In the rows, 128 means zero.
First come named turns, each shown by rows before and after it. For each pair of rows after them, which turns, in which order, take the first row to the second? The first pair is done for you.
turn C:
[162 174 126 124 149  57 143 147 133 108 106 135 139 123] => [173 172 116 135 167  70 128 136 122 129  95 111 106 110]
[140 139 122 131 132  75 167 140 135 100 103 152 146 127] => [144 133 115 142 155  86 145 122 127 118  81 125 101 116]
[145 111 140 104 132 105 106 114 118 180  45 109 112 127] => [160 118 125 123 128 164 100 147  97 201 103  84 109 113]
[ 95  97 127 119 104 136 103 117 145 121 158 123  99 115] => [ 94 100 129 116  99 133 106 120 148 114 166 129 110 117]
turn A:
[174 185 102 117 158 130 174 158  98 141 122 132 128 131] => [152 154 105  91 130 105 162 136 111 179  78 126 102 140]
[114 137 152  93 122 119 142 122 139 113 114 112 122 137] => [108 128 154  98 120 120 133 119 142 107 121 116 130 137]
[143 129 128 112  80 116 134 161 113 164 116 110 125 137] => [132 107 136 119  70 113 114 151 129 157 122 113 127 135]
turn L:
[123  93 118 109  96 118 115 127 140 157 119 120 114 131] => [124 109 122  89 113 116 144 133 130 158 107 133 109 143]
[105  93 135 116 109 146  89 117 134 176 112 102  77 123] => [108 126 137  82 128 141 138 125 120 173  91 124  69 142]
[163 133 128 112  96 168 132 167 110 179 166  96 110 129] => [168 148 125 100 109 161 155 172 102 173 159 108 115 138]
[113 157 116 100 151 205 156 153  90 132 156 127 111 151] => [130 165 113 120 164 201 153 154  94 104 164 131 131 144]

Each pair is 2 to 3 turns apart.
[121 114 132 158 121 100  99 107 149 106 135 140 167 118] => [141 134 122 165 160 106 104  96 130 107 114 127 140 107] | A, C, C
[113 116 119 149 136 159 101 139 127  94 167 127 133 115] => [133 143 122 132 150 147 141 154 122  83 159 147 150 124] | C, A
[102 107 154 139 125 125 131 113 151  74 161 165 173 122] => [ 92  88 152 136 135 108 102  75 157  94 108 149 124 118] | C, L
[ 93 112 127 118 172 148 112  72 129 118 112 129  55 142] => [ 98 125 127 141 175 191 110 102 128  85 187 134 102 132] | A, A, C
[ 74  94 147 118 109 141  98 119 146 105 160 139 114 133] => [115 138 127 140 141 172 127 153 121  95 190 130 131 119] | A, A, L
[130 134 124 131 132 116 140 123 114 143 113 131 100 140] => [126 125 125 134 123 126 133 124 119 153 124 128 101 138] | C, A
[ 99 141 130 112 178 140 172 121  87  96 111 161 135 151] => [118 138 118 153 195 166 143 121  83  94 138 137 132 123] | C, C, L
[103 102 149 131 167 101 108  88 145  92 110 115 114 126] => [116 120 141 153 183 132 111 111 135  78 150 112 127 116] | A, L, A
[139 145 142 143 169 107 105 142 138  74 129 122 181 120] => [124 109 141 152 152 104  64 119 147  98 111  97 148 111] | C, L
[113  86 145 140 161 154  78  99 134  93 131 139 107 140] => [102  89 152 123 154 173  87 105 125 104 141 142  96 150] | L, A, L
[112  71 157  97 130  96 115 114 137 162  85  90 117 110] => [152 121 152 115 186  81 157 123 129  94  87 124 157 110] | L, L, L
[143 129 116 158 139 135 124 131 131 111 127 134 159 114] => [121 105 126 145 115 148 109 132 131 141 138 119 143 118] | L, L, A
[146 137 120  95 108 144 141 156 129 131 133 145 177 139] => [148 126 119 110  98 145 118 150 136 130 141 137 186 131] | L, L
[148 178 128 130 203 107 166 122 124  65 113 161 143 125] => [157 176 106 126 207 128 159 120  99 130  88 123  84 117] | A, C
[165 131 125 119 101 130 104 160  91 188  92 116  64 137] => [176 168 122 115 111 142 144 188  75 170 115 136  95 144] | L, C
[134 117 109 152  74  71 104 132 161 158 124 120 175  97] => [152 149 102 165  98  92 125 147 144 134 155 126 196  91] | A, A
[130 142 125 116 184 133 151 124 134 107 122 136 124 124] => [131 139 123 110 177 133 148 124 127 133 106 124 105 132] | C, A
[ 88 107 150  99  90 178 106 140 131 123 161 146 150 138] => [ 81 115 156  67 101 142 125 117 136 120 108 164 130 156] | L, C
[128 105 105 177 133 153 120 146 135  98 116 108 169 130] => [ 94  87 115 138  93 154 125 150 139 140 107 102 152 150] | L, C, L
[143  97 108 157  87 136 105 158 152 143 159 113 178 112] => [158 132 109 134 106 103 149 160 154 118 129 149 200 128] | A, C, A
[139 165 132 117 139 135 185 120 123 111 110 177 123 131] => [171 150 122 173 140 130 142 119 137 100 129 152 150 100] | L, A, L
[122 107 128 144 149 112  77  95 152 116 122 109 115 123] => [109 105 125 126 127 146  86 119 138 156 140  94  95 129] | C, L
[137  91 168 144 131  63 101  94 165  65 101 147 154 130] => [113  60 168 153  98 107  63 105 164  96 142 118 144 122] | L, A, L
[121 116 126 126 117 122 122 113 129 154 118 119  91 132] => [123 132 130 117 102 133 149 147 125 141 154 138 130 142] | C, C, L
[118 137 151 123 130 116 137 122 139  81 140 159 162 128] => [112 111 147 137 135 108  99  88 143 100 105 134 121 117] | C, L, L
[ 75 125 155  79 149 169 150 132 110 131 148 148  74 155] => [ 81 127 153  71 154 139 161 119 117 124 117 158  73 159] | L, A, A
[100 161 119 100 173 187 139 107  96  98 156 136 105 129] => [105 154 125 121 163 177 128 113 111  67 178 147 148 123] | C, L
[ 94 151 160  63  98 110 164 175 138 154 147 157 126 152] => [103 160 158  71 147  73 161 134 145 120  97 167 109 145] | A, C, L
[ 90  99 128 117 124 158 112  80 150 145 109 134 108 106] => [103 123 130 136 144 170 130 101 149  96 149 156 154 104] | A, A, C
[122 159 120  83 125 107 155 161 116 135 118 169 169 168] => [140 167 113 100 134  98 152 159 115 126 113 163 179 158] | L, A
[105 158 143  90 171 124 177 139 143 101 101 171 116 156] => [132 126 135 171 161 127 106 130 172  63 147 150 159 111] | L, L
[126 132 147 142 171 109 145 112 143  77 117 156 142 127] => [137 138 133 161 167 156 137 145 122  94 166 134 140 117] | C, C, C
[123 175 120 140 157 116 161  93 115 113  96 154 125 135] => [129 140 121 190 139 121 102  81 138 107 124 132 145 105] | L, L
[ 82 119 133 114 127 168 122 120 121 136 154 125  90 136] => [109 148 130 131 165 159 147 124 115  87 161 148 123 125] | L, L, L
[122 109 140 152 104 137 114 140 147  77 201 149 191 117] => [173 178 111 113 138 139 195 171  90 143 149 135 147 130] | A, A
[147 143 120 152 156 115 126 113 146 114 125 106 136 140] => [129 122 123 155 133 126 103 112 153 132 136  95 129 138] | L, L, A
[140 159 116 161 174 172 138 136 114 136 115 119  84 123] => [140 173 118 128 144 163 170 166 110 162 118 127 103 141] | C, A
[172 141 108 155 183 112 127 113 111  98  96 136 124 123] => [177 145  98 143 174 126 132 125  96 142  95 117 106 127] | C, A
[140 116 126 138 164 117  86  96 149 141  88 119 111 125] => [126 105 133 136 151 127  77  91 151 144  96 119 109 128] | A, L
[105  87 154 134  92 132 134 143 133 147 130 141 130 116] => [101  97 155 129  92 142 142 150 128 142 142 145 130 122] | A, L
[191 148  89 161 146 164 123 150 104 185 144  63 110 101] => [152 133 133 113  74  77 160 161 166 117 139 149 220 142] | C, L, C
[ 92 125 130  94 106 165 139 163 121 125 180 141 132 145] => [ 82 121 141  84 115 127 146 145 136  95 153 164 141 153] | C, A
[122 132 140 137 136 105 123 129 145  89 154 154 143 123] => [129 124 130 151 156 119 102 106 131 115 131 122  98 108] | C, C
[155 133 106 144 114 151 142 172 115 187 160  83 135 126] => [128 101 118 136  87 133 115 155 134 200 137  82 120 135] | A, A
[122 115 114 176 119 131 128 131 126 121 122 105 137  97] => [102 103 124 152  88 123 131 135 138 127 127 116 152 107] | C, L, C
[150 126 121 102 158 128 138 136 126 125 126 157 123 129] => [149 123 117 106 151 146 132 145 119 145 137 143 113 124] | A, C, C
[129  94 138 157  89  93 107 141 166  76 153 125 193 116] => [ 90  72 145  94  52 105 120 139 153 153 122 117 132 145] | L, L
[118 122 126 147 117 115 115 129 134  79 148 152 164 130] => [125 117 120 150 121  99 112 124 138  81 132 146 165 128] | A, L, C
[130 110 122 119 100 118 109 123 127 189 108  94 103 121] => [ 88  85 142 117  89 124  93 115 146 145 137 117 120 127] | A, L, A
[109  99 127 142 109 123  98 113 143 142 113 104 121 120] => [106 111 123 118 109 146 119 132 126 164 125  99 107 125] | L, C
[131 126 164 125 147  98 135 109 172  71 145 152 180 122] => [128  90 157 149 105 121  82 109 175 122 167 107 160 102] | A, L, L
[134 159 115 132 149 193 151 154  68 115 161 141 104 138] => [145 177 117 118 146 155 180 155  75  98 134 166 131 150] | A, L, C
[142  68 121 135  78  78  75 112 139 145 100 126 139 112] => [119  56 127 127  76 103  69 108 137 148 112 122 121 116] | A, C, L
